In the rows, zero is written as 128.
Rotation paths and how fast each direction turns (degrees per step)
Each turn is a multiple of 5 degrees from 10 to 175, or 0.
Each row of a path follows its step; steps can be skipped.
Path 1:
step 0: [117 124 133 132 143 138 133 138 118 138 130 116 136 127 125 133 128 126
 127 141 115 126 125 125 121 126 132]
step 1: [128 125 133 127 133 131 129 122 119 118 140 122 134 134 118 136 146 133
 132 135 110 125 132 133 130 125 132]
step 2: [134 121 128 127 112 127 124 121 129 130 132 130 134 142 120 133 138 133
 120 126 125 116 141 129 127 113 129]
step 3: [125 121 127 126 124 131 127 139 131 141 124 124 146 141 133 126 120 117
 123 131 132 123 138 129 121 115 132]
step 4: [126 130 134 123 140 126 131 139 131 130 130 118 143 137 123 124 127 115
 141 136 123 125 129 137 129 134 137]
step 5: [131 131 140 123 133 119 125 117 136 131 130 127 131 133 110 135 136 129
 136 128 122 114 130 129 134 137 139]
step 6: [125 123 138 119 127 129 122 117 135 138 122 132 129 131 126 140 126 130
 111 128 127 113 136 121 120 126 137]
step 7: [121 124 131 118 133 143 133 141 124 131 125 124 129 134 134 131 123 121
 111 138 120 121 128 131 119 128 137]
step 8: [126 130 131 129 131 138 137 138 116 126 132 123 125 138 114 130 132 129
 135 140 117 124 123 135 133 125 143]
step 9: [132 126 134 134 127 131 132 113 124 131 126 128 135 141 118 136 138 140
 138 131 125 122 132 122 128 114 138]
Speeds:
[126 129 125 127 129 132 134 130 128 127 124 125 128 123 128 126 128 122
 128 126 129 126 136 121 124 127 126] : 100
[124 129 126 124 130 120 126 129 134 128 132 129 131 129 126 129 127 122
 127 124 132 128 133 133 130 129 129] : 40
[130 126 131 130 129 130 133 133 136 130 131 127 133 125 131 129 126 130
 121 131 131 131 125 128 126 126 126] : 100
[132 127 127 124 133 130 129 126 128 121 128 128 129 133 133 126 131 126
 128 129 126 130 127 132 121 133 125] : 115
Path 2:
step 0: [120 127 117 127 131 126 136 111 139 134 129 121 124 118 135 136 126 142
 137 135 137 123 138 143 137 122 127]
step 1: [132 137 126 138 129 124 143 109 137 119 142 130 121 133 127 139 121 132
 127 125 127 126 115 136 123 122 119]
step 2: [132 131 123 132 126 123 136 122 118 115 129 110 128 116 133 143 117 139
 126 126 120 121 137 127 138 130 117]
step 3: [134 123 127 138 134 116 120 126 128 121 136 129 127 125 123 146 109 128
 142 138 135 132 132 139 123 124 124]
step 4: [130 146 124 122 121 132 124 127 127 118 135 123 117 131 123 138 118 124
 136 140 127 131 122 128 146 131 112]
step 5: [119 122 122 140 115 127 131 131 128 133 135 120 130 132 125 140 120 130
 130 136 137 131 137 136 148 113 127]
step 6: [114 128 138 123 122 134 124 107 127 123 134 128 125 131 118 139 119 129
 134 122 140 128 117 132 130 116 117]
step 7: [116 131 117 121 116 138 136 130 128 113 129 127 129 123 135 137 110 131
 115 125 124 128 134 134 129 115 119]
step 8: [112 129 114 126 133 127 126 120 121 133 132 130 137 125 133 150 119 141
 141 131 133 134 128 129 119 123 126]
step 9: [128 138 120 132 117 130 119 132 124 115 148 132 127 139 129 139 124 138
 126 129 123 123 116 126 121 126 113]
Speeds:
[121 127 127 128 129 129 133 121 128 128 125 130 128 128 131 128 131 128
 125 126 121 129 130 133 124 126 125] : 55
[128 131 128 129 130 124 129 124 127 128 127 127 127 132 127 133 130 122
 130 126 134 135 123 127 122 128 131] : 145
[128 133 129 124 132 128 126 133 127 128 122 130 129 122 129 128 122 125
 129 126 129 130 131 134 124 128 125] : 85
[130 129 129 133 130 126 122 130 125 126 127 130 128 130 128 135 132 124
 129 133 122 126 132 126 127 132 125] : 55
Path 3:
step 0: [130 114 137 130 136 140 132 113 130 132 133 121 126 114 128 116 117 131
 129 129 122 126 128 131 119 124 118]
step 1: [131 112 134 143 130 120 130 121 122 114 125 129 112 123 125 118 129 124
 135 126 130 127 122 121 133 122 133]
step 2: [129 120 134 132 127 130 118 123 123 119 125 128 145 119 124 129 134 109
 137 129 139 126 128 125 124 120 117]
step 3: [136 122 123 134 122 132 125 133 138 118 125 126 125 122 119 119 124 127
 122 128 141 130 123 149 124 123 116]
step 4: [125 136 123 126 130 117 135 114 128 112 123 119 133 127 128 117 123 129
 137 136 133 132 121 138 122 117 135]
step 5: [134 126 125 125 127 134 132 129 132 117 119 136 127 126 133 128 123 123
 134 146 114 120 126 126 120 111 119]
step 6: [122 135 134 137 135 120 131 127 136 123 125 121 112 112 133 129 130 124
 122 130 128 130 134 127 117 119 113]
step 7: [124 118 139 125 128 121 139 128 131 126 120 120 122 126 123 120 149 119
 139 133 124 126 135 140 126 125 129]
step 8: [127 128 129 137 121 122 121 138 116 119 113 117 128 134 119 135 125 116
 126 131 125 119 137 136 125 118 127]
step 9: [133 141 128 131 113 130 130 119 133 127 123 119 126 138 123 128 127 122
 131 137 133 139 138 134 118 133 112]
Speeds:
[122 123 131 129 128 127 124 134 129 128 128 126 127 132 123 129 130 122
 131 126 135 127 127 129 128 131 127] : 65
[130 126 127 127 130 127 127 131 128 124 126 131 136 133 130 132 127 126
 131 123 124 126 132 126 130 122 127] : 120
[127 124 128 134 125 127 127 126 123 126 128 130 130 124 124 129 134 130
 126 127 127 129 137 129 130 130 128] : 60
[131 129 130 129 130 126 128 130 135 131 130 130 131 124 134 132 132 126
 126 129 132 132 128 130 132 129 121] : 100
Path 4:
step 0: [120 136 145 129 126 128 131 128 139 114 123 130 136 147 135 127 133 117
 126 134 132 119 129 122 119 139 131]
step 1: [133 131 135 122 125 137 126 137 119 109 123 130 121 132 129 144 136 126
 145 133 144 123 130 127 135 134 132]
step 2: [118 137 136 141 138 131 126 135 127 119 132 119 134 132 135 131 141 129
 125 114 137 125 123 120 146 134 127]
step 3: [134 121 140 139 126 134 140 132 142 122 119 127 137 127 139 120 137 131
 135 138 134 128 125 127 137 140 139]
step 4: [122 136 125 137 133 123 128 128 124 127 121 119 133 129 130 135 133 136
 146 132 146 133 139 117 120 142 135]
step 5: [138 126 140 131 132 119 133 136 133 115 125 103 130 132 124 127 138 127
 131 116 130 120 137 119 128 127 135]
step 6: [138 134 139 130 119 134 133 141 132 130 141 126 137 145 133 123 139 125
 136 136 135 126 133 117 125 139 121]
step 7: [129 127 129 127 125 132 118 136 119 126 116 115 122 133 145 126 132 122
 128 134 150 114 134 124 131 135 129]
step 8: [130 134 145 135 122 130 119 130 127 109 123 126 149 128 139 131 129 129
 124 115 135 126 132 122 127 131 127]
step 9: [119 126 142 126 135 132 134 132 135 109 121 136 127 147 131 127 137 122
 132 138 136 130 128 118 127 135 135]
Speeds:
[129 132 129 124 128 124 133 126 128 125 129 129 124 133 120 133 131 125
 132 126 125 126 131 126 125 126 128] : 80
[131 129 126 128 133 129 130 131 125 128 124 131 129 129 129 129 129 126
 132 140 126 131 127 129 126 129 124] : 125
[132 134 129 131 133 127 127 128 124 128 122 124 128 127 131 130 130 130
 124 122 121 127 130 128 129 127 126] : 125
[121 131 127 127 130 135 129 128 127 121 127 135 128 126 130 130 129 124
 128 126 126 129 126 130 133 127 132] : 45
Path 5:
step 0: [117 130 120 112 127 146 133 127 117 128 118 127 133 120 138 121 121 127
 134 132 122 119 134 131 115 135 128]
step 1: [126 134 124 124 123 156 126 122 132 126 126 133 128 117 138 126 120 130
 130 121 114 122 134 133 123 141 123]
step 2: [126 139 127 136 105 142 123 124 132 125 129 134 123 120 129 130 119 126
 139 121 118 135 129 127 118 138 122]
step 3: [115 143 122 135 108 138 118 127 117 122 128 126 129 120 128 133 125 124
 132 130 130 136 129 120 113 124 124]
step 4: [116 139 113 129 126 144 116 126 121 123 126 132 126 121 137 128 137 121
 131 128 131 132 140 120 120 115 134]
step 5: [122 131 121 122 127 135 130 122 124 127 121 139 120 122 141 123 138 120
 141 124 117 132 142 127 115 123 141]
step 6: [122 131 132 117 123 137 141 120 116 128 125 136 127 120 138 123 128 126
 128 125 116 129 134 123 105 137 135]
step 7: [123 137 127 117 120 151 132 122 125 128 136 137 127 122 131 120 124 123
 120 126 127 127 129 117 118 145 125]
step 8: [123 142 119 119 109 143 122 125 134 124 134 134 119 126 130 123 125 113
 137 131 126 126 130 125 127 140 120]
step 9: [113 146 120 122 113 131 124 126 126 118 124 123 119 122 135 140 127 119
 138 131 124 126 133 131 118 130 118]
Speeds:
[128 128 124 129 130 130 124 127 124 126 132 125 129 131 126 122 128 123
 133 134 132 120 127 129 129 127 129] : 85
[127 126 133 129 130 125 128 127 124 130 128 132 127 128 128 123 134 123
 124 130 124 129 129 120 127 125 130] : 45
[126 129 125 129 131 126 129 123 129 132 120 127 127 129 132 133 129 129
 133 130 134 127 130 123 130 125 128] : 65
[130 129 130 137 133 127 131 128 127 129 132 127 123 127 128 131 129 127
 131 125 127 125 127 128 121 132 127] : 90
Path 6:
step 0: [123 124 137 141 132 115 144 122 122 109 124 131 127 134 123 131 126 120
 115 135 123 127 118 136 126 117 123]
step 1: [122 137 118 133 134 116 117 114 147 129 123 128 123 124 123 128 131 126
 135 124 117 138 134 116 128 141 123]
step 2: [112 123 135 119 129 127 131 123 123 127 139 128 122 133 140 144 134 136
 144 131 143 128 127 130 114 123 129]
step 3: [123 127 129 115 132 124 117 128 111 129 132 127 126 127 128 122 132 115
 114 135 123 136 144 136 146 131 127]
step 4: [121 130 116 130 115 117 144 131 132 131 123 119 121 141 131 124 130 134
 119 126 118 127 128 118 123 109 130]
step 5: [127 130 123 129 137 129 124 107 136 110 130 146 120 125 138 120 121 125
 126 126 128 136 117 133 129 129 135]
step 6: [122 137 127 137 135 112 120 123 115 126 133 116 131 133 115 128 124 133
 148 135 132 132 134 129 119 126 120]
step 7: [116 134 136 116 128 128 142 127 134 121 133 124 129 135 137 143 138 112
 123 140 126 128 133 122 135 141 127]
step 8: [117 122 125 116 128 113 113 132 126 134 126 134 112 122 124 137 127 141
 115 125 119 132 126 126 132 115 125]
step 9: [122 117 123 134 130 131 136 111 133 131 136 128 121 140 137 110 138 121
 130 123 125 128 137 142 122 119 128]
Speeds:
[126 129 131 126 126 133 129 129 131 128 129 124 123 124 126 126 125 128
 121 131 122 125 126 129 130 121 124] : 85
[129 132 129 131 130 128 134 128 123 128 119 122 130 129 125 128 132 123
 126 130 129 129 131 130 131 128 126] : 110
Path 7:
step 0: [126 134 134 121 134 134 142 135 126 124 132 121 123 124 115 118 111 130
 130 134 115 119 140 118 127 110 128]
step 1: [133 126 118 141 109 126 146 133 132 128 120 121 115 123 135 135 124 122
 131 132 133 138 142 117 126 124 119]
step 2: [124 120 118 108 114 125 131 128 126 125 107 124 134 124 130 126 129 144
 124 123 127 132 134 123 122 146 131]
step 3: [134 156 120 119 119 140 127 129 119 143 133 133 125 124 133 127 123 138
 125 127 119 125 125 134 131 138 132]
step 4: [113 140 126 134 121 137 138 134 126 123 135 113 134 129 130 116 116 125
 128 112 128 117 129 129 127 113 136]
step 5: [122 127 134 143 112 139 137 130 135 134 117 135 141 122 124 127 132 130
 123 126 135 142 137 118 135 116 118]
step 6: [131 132 142 109 127 127 143 126 144 131 111 125 131 119 122 120 125 133
 128 129 136 128 136 135 128 142 124]
step 7: [135 141 122 122 122 132 133 125 115 133 139 119 132 125 136 137 123 120
 123 122 135 122 134 138 134 147 111]
step 8: [121 124 113 122 125 132 128 135 123 125 140 117 144 130 127 111 132 132
 113 126 134 115 131 125 143 121 131]
step 9: [120 129 127 135 127 143 135 131 143 147 132 141 127 125 138 125 136 136
 119 138 140 123 132 123 123 116 124]
Speeds:
[125 122 128 131 127 127 126 132 124 128 127 127 135 133 126 134 127 128
 125 121 126 129 130 125 127 132 127] : 125
[135 125 121 122 130 126 131 132 125 126 126 127 128 131 132 128 129 126
 126 133 130 127 134 128 128 128 125] : 60
[129 135 132 126 127 124 127 128 128 123 130 133 132 130 130 131 128 133
 132 129 130 124 130 125 126 132 127] : 95
[129 131 125 124 127 127 124 126 122 132 128 120 127 129 124 128 133 130
 131 127 132 128 123 128 128 133 128] : 80
[128 127 133 126 122 127 128 132 122 125 135 127 123 129 128 127 127 126
 127 127 128 125 127 127 134 123 127] : 95
